(in the rows, 128 means zero)
Each path below is one point turned by a fixed rotation once a step. After each direction that follows a path, write how fast that rotation turns it, in degrees each step (0 if it stays still).
Each turn is a multiple of 5 degrees from 10 to 175, or 0.
path 1
[137 118 126 130 120 117 129 119 133 124 123 134 122]
[139 117 128 129 122 120 120 117 131 128 127 131 134]
[140 124 130 129 123 119 116 125 133 129 128 122 139]
[135 131 127 127 126 114 121 133 138 127 126 117 134]
[128 130 122 124 126 113 129 132 144 131 123 122 129]
[123 124 124 130 122 115 130 127 141 138 118 131 127]
[128 118 131 140 119 119 126 126 134 135 117 133 127]
[136 120 133 143 120 118 125 127 131 125 121 128 125]
[142 125 129 134 123 116 127 120 133 118 128 124 125]
[140 128 125 124 123 117 124 115 138 125 129 125 130]
[135 129 124 120 120 120 117 122 139 135 125 126 135]
[132 126 126 126 119 118 117 136 137 136 120 124 133]
[129 122 126 129 124 113 126 141 136 129 119 124 127]
[128 118 126 133 127 110 135 130 137 127 121 129 126]
Directions:
[125 126 125 124 129 128 130 121 130 132 129 133 129]	80
[123 127 127 127 132 125 130 134 130 131 128 126 133]	45
path 2
[131 131 130 145 123 132 125 133 121 126 120 133 130]
[125 126 132 132 128 138 118 117 124 135 136 130 120]
[129 121 133 139 116 130 125 134 137 126 133 122 132]
[130 126 139 131 118 121 129 119 121 137 123 132 122]
[129 117 137 126 130 125 129 123 130 127 142 122 136]
[126 132 131 130 117 120 139 121 132 122 121 127 134]
[134 138 138 124 137 123 131 124 117 129 135 130 134]
[123 129 123 130 126 134 134 124 130 115 133 133 142]
[135 149 126 132 123 131 128 125 126 131 129 128 127]
[133 123 127 135 130 140 124 132 118 129 133 136 137]
[125 130 120 136 117 135 122 117 136 134 129 128 128]
[140 126 134 140 125 128 124 133 123 137 127 119 130]
[121 114 135 133 128 131 127 113 128 132 124 133 131]
[128 131 136 135 126 119 126 122 137 127 134 113 129]
Directions:
[128 125 132 123 130 136 130 127 126 129 128 126 128]	135
path 3
[127 133 134 122 125 135 126 138 133 126 133 141 126]
[120 128 127 126 125 131 138 133 128 121 138 137 136]
[128 129 138 126 134 126 134 136 130 125 132 129 143]
[123 131 135 127 124 123 124 127 135 117 131 121 140]
[125 127 138 126 136 130 124 130 134 115 129 120 123]
[118 133 128 121 131 137 119 129 137 128 136 124 124]
[121 121 130 126 131 147 128 129 126 126 134 128 129]
[130 124 134 133 126 139 122 133 135 134 137 134 136]
[127 122 131 139 123 130 133 124 134 122 140 131 134]
[130 134 139 136 136 126 134 123 137 129 135 125 130]
[122 138 135 130 124 133 129 116 133 127 128 121 131]
[128 132 141 128 127 141 129 127 132 124 120 128 121]
[125 134 131 123 117 138 129 131 137 129 130 135 122]
[126 126 132 123 124 137 143 132 128 125 135 137 127]
Directions:
[129 127 127 122 127 131 128 128 132 128 124 122 124]	55
[130 124 132 129 133 130 133 130 124 125 126 128 125]	155
[129 128 131 126 127 132 127 127 123 131 124 125 135]	90
path 4
[128 134 130 137 127 119 122 121 123 120 120 122 133]
[137 131 124 136 121 120 132 131 119 132 135 128 135]
[118 130 128 138 133 122 132 124 119 134 122 130 130]
[126 135 122 140 126 120 124 127 130 123 134 122 132]
[130 133 119 135 131 127 134 131 124 143 131 128 129]
[118 135 122 138 132 126 124 125 130 132 117 124 129]
[139 136 120 136 126 124 120 130 132 132 130 124 132]
[133 131 123 131 129 129 132 127 119 141 117 127 128]
[129 132 128 137 124 120 119 127 126 123 116 124 135]
[142 131 126 135 126 121 129 127 119 133 132 128 133]
[121 130 128 135 126 122 135 125 117 131 118 126 131]
[127 132 126 141 126 117 122 130 128 123 134 127 134]
[130 134 121 135 133 126 137 125 121 139 135 126 129]
[115 133 120 138 126 124 128 129 130 131 120 124 130]
Directions:
[123 132 129 125 126 129 129 125 128 125 125 122 131]	140
[122 130 124 130 131 129 130 129 133 130 133 127 126]	40
[132 129 124 128 124 131 134 128 126 127 130 125 124]	130
path 5
[118 127 127 140 129 127 131 123 124 125 141 131 131]
[125 127 127 131 120 122 134 139 124 130 122 138 133]
[121 137 135 134 129 137 128 130 135 129 120 132 129]
[122 129 121 125 130 138 141 125 127 132 134 129 123]
[124 123 122 119 129 129 126 141 136 133 129 130 131]
[115 125 132 126 123 132 121 123 135 121 131 127 125]
[129 122 131 129 117 128 134 132 125 129 136 129 117]
[131 134 133 130 129 121 128 139 140 125 132 132 126]
[125 135 121 132 128 132 129 125 129 113 133 134 127]
[124 126 119 137 128 127 129 141 121 129 127 127 124]
[115 128 137 128 137 126 131 134 129 124 123 129 132]
[124 124 132 128 125 142 133 127 123 128 134 136 132]
[122 129 125 133 124 127 130 133 135 143 134 132 130]
[119 132 127 119 121 126 133 126 137 124 122 133 128]
Directions:
[124 126 121 129 123 124 124 127 128 127 126 129 130]	90
[127 130 130 132 131 127 123 130 133 132 128 125 129]	140
[128 128 130 122 129 122 129 132 131 127 125 130 131]	125
path 6
[134 126 127 115 115 128 125 137 134 129 128 129 130]
[130 125 123 126 120 132 123 126 136 127 144 122 127]
[130 129 118 132 130 122 133 122 135 133 134 115 127]
[122 127 121 123 126 116 136 132 124 140 125 122 130]
[123 116 125 122 118 130 127 131 120 133 128 125 138]
[138 117 122 132 124 131 120 129 126 125 129 119 135]
[140 127 116 134 132 123 128 140 128 128 133 125 125]
[122 130 113 127 127 129 136 139 130 129 135 133 128]
[119 130 114 127 124 137 128 126 133 129 123 125 137]
[130 134 123 128 125 125 116 131 133 133 122 118 139]
[134 133 129 129 120 116 126 136 130 129 138 127 138]
[130 126 122 134 114 123 139 127 131 124 137 129 130]
[126 125 117 137 116 128 130 126 131 136 123 123 120]
[122 129 122 134 126 127 120 134 121 144 131 123 128]
Directions:
[130 126 124 129 133 133 128 133 123 126 126 130 128]	40
[135 126 130 129 124 128 128 130 129 123 130 130 125]	70
[124 128 130 125 127 128 128 132 125 129 135 133 129]	110
path 7
[129 125 121 138 133 131 132 134 130 128 143 122 127]
[130 120 121 124 122 131 123 133 122 135 141 127 122]
[130 121 121 141 137 123 125 132 127 136 136 128 123]
[131 119 118 126 126 127 130 131 117 135 133 137 125]
[129 119 124 138 137 129 139 128 125 135 135 130 131]
[131 124 120 124 125 134 137 133 121 128 141 131 129]
[129 120 127 135 132 133 132 130 129 133 142 120 127]
[131 125 117 128 124 129 124 137 123 130 142 129 121]
[129 116 124 136 133 127 125 129 125 140 135 126 123]
[130 124 115 131 129 125 131 134 119 131 134 138 126]
[130 114 126 130 134 131 137 125 124 138 134 130 131]
[130 126 118 132 129 132 138 135 123 124 141 131 129]
[130 118 128 128 128 135 130 129 126 135 142 120 127]
[131 127 118 136 129 127 126 137 126 129 142 127 123]
Directions:
[127 124 133 131 132 128 128 124 131 132 127 124 129]	170
path 8
[129 132 138 132 118 135 125 126 126 136 130 134 117]
[129 136 138 131 118 131 119 123 122 134 129 129 136]
[121 134 142 130 116 133 135 131 127 131 127 125 131]
[119 124 142 122 124 130 124 126 127 125 125 128 139]
[122 122 138 118 121 131 132 138 132 129 130 137 129]
[125 123 132 127 125 129 116 133 136 128 129 140 136]
[125 129 122 131 114 128 128 136 139 131 131 136 132]
[119 124 125 139 119 127 122 124 137 123 123 130 134]
[123 118 121 128 111 127 132 124 129 124 125 129 126]
[125 117 129 135 122 131 121 121 126 124 120 136 120]
[135 125 125 129 114 131 124 126 118 130 126 137 122]
[132 133 133 142 122 137 122 129 121 128 121 134 128]
[131 133 130 129 114 135 129 129 116 124 126 125 136]
[123 129 139 130 124 140 131 132 123 117 122 126 130]
Directions:
[127 133 134 124 128 123 129 126 132 128 128 130 129]	25
[128 134 126 134 126 128 128 129 129 129 129 125 133]	70
path 9
[125 132 116 116 137 136 125 128 136 125 123 129 127]
[129 123 125 118 128 127 125 122 129 143 131 138 130]
[128 133 122 122 132 125 115 122 140 121 131 133 126]
[121 117 128 119 134 136 122 121 125 131 128 137 134]
[133 124 115 124 120 129 118 130 140 130 132 132 131]
[127 127 120 120 144 132 128 124 134 129 121 132 132]
[128 129 120 116 122 129 122 125 129 140 135 135 125]
[128 129 129 123 137 125 120 119 143 126 127 134 130]
[124 122 120 120 130 133 119 122 120 129 132 137 132]
[128 123 123 122 124 133 121 129 146 130 127 131 131]
[133 124 113 124 140 127 126 123 127 133 125 136 135]
[124 132 121 112 124 135 123 127 135 135 131 131 122]
[132 124 129 124 136 121 122 118 136 133 128 139 133]
[122 129 118 119 128 134 115 124 126 121 133 132 127]
Directions:
[129 124 124 126 130 131 124 122 131 130 127 129 124]	0
[128 125 132 127 121 129 128 129 131 134 130 129 128]	140
path 10
[119 138 126 122 130 130 137 131 123 129 140 130 129]
[124 130 124 114 121 132 127 134 122 130 124 127 120]
[125 145 128 124 134 126 134 134 127 132 123 133 126]
[121 134 125 116 127 132 118 137 137 125 127 128 131]
[124 142 114 129 125 130 128 123 128 131 125 135 129]
[123 134 131 127 115 134 128 135 138 124 123 133 124]
[120 136 119 134 125 115 123 132 131 126 127 134 123]
[124 138 133 128 119 129 120 125 136 131 137 127 124]
[118 131 122 125 120 121 134 126 125 122 138 134 124]
[122 133 133 127 120 128 127 134 122 136 131 126 114]
[125 139 132 116 130 116 132 129 127 125 132 131 123]
[117 134 124 120 130 135 124 136 125 135 137 125 127]
[128 138 122 113 124 130 132 124 123 128 123 133 125]
[120 138 128 127 128 134 132 143 131 130 123 131 127]
Directions:
[129 124 132 123 123 131 123 129 131 126 127 126 126]	170
[132 133 134 127 127 129 133 124 131 127 128 129 130]	140
path 11
[132 128 132 128 125 126 121 119 120 124 120 123 117]
[136 119 140 118 130 126 131 126 125 126 131 122 126]
[140 127 124 123 129 136 137 128 127 129 126 129 117]
[127 124 127 128 132 126 134 135 133 116 123 121 120]
[129 116 128 126 122 133 131 129 128 118 118 133 132]
[123 131 130 116 118 127 130 127 127 118 128 135 122]
[127 123 125 124 128 136 116 126 122 117 134 127 121]
[134 120 135 130 119 123 122 128 125 129 128 128 115]
[140 126 133 117 132 129 125 122 136 126 126 127 123]
[131 124 120 118 129 129 133 128 125 131 120 120 119]
[134 123 126 128 122 128 137 130 132 116 129 119 129]
[130 129 130 129 124 133 133 121 125 116 116 132 125]
[120 122 137 118 128 128 132 130 121 119 130 131 124]
[134 120 127 126 124 139 126 132 124 124 135 136 120]
Directions:
[133 130 128 126 128 125 127 123 127 132 128 121 128]	45
[127 129 132 126 130 124 129 130 132 124 133 125 130]	160
